In the rows, 128 means zero.
Where one turn sends some rows of the set: a few examples, then the rows asked:
Q_107: [118 117 114 128 128 145 141 131 128 136 115 133  98 131 130 126 105 146
 125 133 149 115 154]
Q_258: [119 121 114 128 133 143 140 132 128 142 121 132 109 133 146 135  97 147
 136 129 145 109 156]
Q_715: [127 100 155 127 127 114  86 133 135 133 112 130 114 139 132 136 125 128
  95 107 166 106 172]
Q_210: [134  92 136 124 122  95 101 145 128 136 119  93 123 148 138 156 115 137
 125 110 129  90 123]
Q_111: [125  84 136 116  98 123 100 127 130 141 128  99 117 132 116 142 131 131
 125  87 126 103 155]
Q_414: [128  88 138 121 119 105  92 140 132 147 137  91 123 140 139 155 110 130
 133 107 123  86 140]
Q_124: [124  79 140 123 117 101  93 140 131 138 135  91  93 134 119 138 120 126
 118 129 133  94 137]
Q_411: [104 118 135 132 125 146 123 138 133 149 130 126  97 121 134 127 106 140
 148 122 152 105 172]
Q_672: [138 106 133 134 128 101 104 137 129 135 104 101 122 152 121 150 119 139
 106 117 135  98 115]
Q_626: [129 126 136 143 134 108 103 136 136 140  96 126 125 147 132 145 126 138
  94 119 164 103 144]
Q_479: [117  87 144 120 111 132 109 143 143 155 142 107 102 129 144 129 104 133
 149 104 129  91 163]
Q_306: [137 106 136 135 134  97 104 140 129 138 111 101 124 151 132 155 113 139
 114 122 134  93 116]
Q_309: [131  86 139 125 123  91 101 146 127 132 120  93 102 144 128 146 120 134
 117 127 135  93 122]
Q_956: [121  87 138 118  97 141 110 138 143 150 128 108 107 133 124 123 115 136
 135  85 129 100 161]
Q_710: [118 119 122 125 114 152 140 128 128 133 113 128 114 135 128 118 108 147
 127 112 136 118 159]
Q_841: [132 129 135 141 140 104 102 140 138 142 104 122 129 149 145 152 118 139
 103 124 155 103 136]
Q_29: [132 127 133 140 133 108 103 137 137 138  98 123 125 149 133 145 125 139
  93 121 157 108 135]
Q_205: [118  77 143 119 110 110  99 132 129 139 138  98  87 125 118 133 128 125
 125 122 134 101 154]
Q_146: [113 115 127 128 126 142 139 133 128 133 123 126  96 130 135 114 104 142
 132 137 142 115 159]
Q_389: [131  84 132 119 103 114  93 133 131 138 121  93 118 141 110 142 126 131
 113  96 126  98 137]
Q_7: [129 128 139 144 139 104 103 139 137 144 102 125 129 147 144 151 120 139
 102 121 163  98 146]
Q_571: [102 106 122 127 108 157 123 130 131 143 128 125  94 117 124 121 111 130
 124 114 141 108 161]
Q_502: [108 121 131 130 117 153 123 134 134 149 123 127 114 126 130 131 108 143
 147 100 147 107 172]
Q_16: [127 124 139 145 140 102 103 139 136 141 102 125 117 144 138 145 122 137
  97 132 166 101 145]
Q_884: [105 112 121 127 110 159 123 130 132 149 129 125 113 121 138 133 104 133
 134 100 135 102 162]
Q_627: [115  81 143 121 104 133 110 141 141 147 135 108  83 127 122 114 115 131
 133 112 136 100 160]
Q_920: [136 103 136 135 133  96 104 139 128 135 110 101 112 149 124 148 117 138
 108 131 138  97 115]
Q_552: [134  89 134 123 112 100 102 141 128 130 110  94 115 148 119 146 125 137
 111 106 132  97 121]
Q_620: [116 122 125 127 127 145 139 133 129 139 125 127 118 134 150 128  97 145
 143 121 135 108 161]
Q_207: [125 101 158 128 136 109  86 137 134 136 121 129 113 137 146 142 117 127
 104 116 166 100 173]
Q_250: [105 116 131 131 114 152 123 134 133 143 120 127  96 122 117 120 115 141
 136 112 153 112 170]
Q_22: [123 121 110 127 124 150 141 128 128 139 112 132 115 135 133 133 104 149
 127 116 144 114 155]
Q_391: [129 105 155 127 130 114  86 135 135 137 115 130 127 142 145 145 119 129
 104  99 162 101 173]
Q_18: [121  85 143 119 116 110  98 135 131 148 144  97 113 129 144 152 115 128
 144 106 125  91 158]
Q_656: [101 108 126 129 120 150 122 135 132 149 138 125  97 116 143 130 101 129
 137 122 140 100 163]
Q_256: [129 125 136 142 140 102 103 140 137 139 104 122 115 146 138 145 122 137
  97 135 159 106 135]

Q_715 turns into Q_207
Q_124 turns into Q_414
Where do these go?
Q_309 turns into Q_210
Q_29 turns into Q_256
Q_258 turns into Q_22
Q_710 turns into Q_146
Q_920 turns into Q_306
Q_411 turns into Q_502
Q_956 turns into Q_627
Q_626 turns into Q_16
Q_18 turns into Q_111
Q_884 turns into Q_571

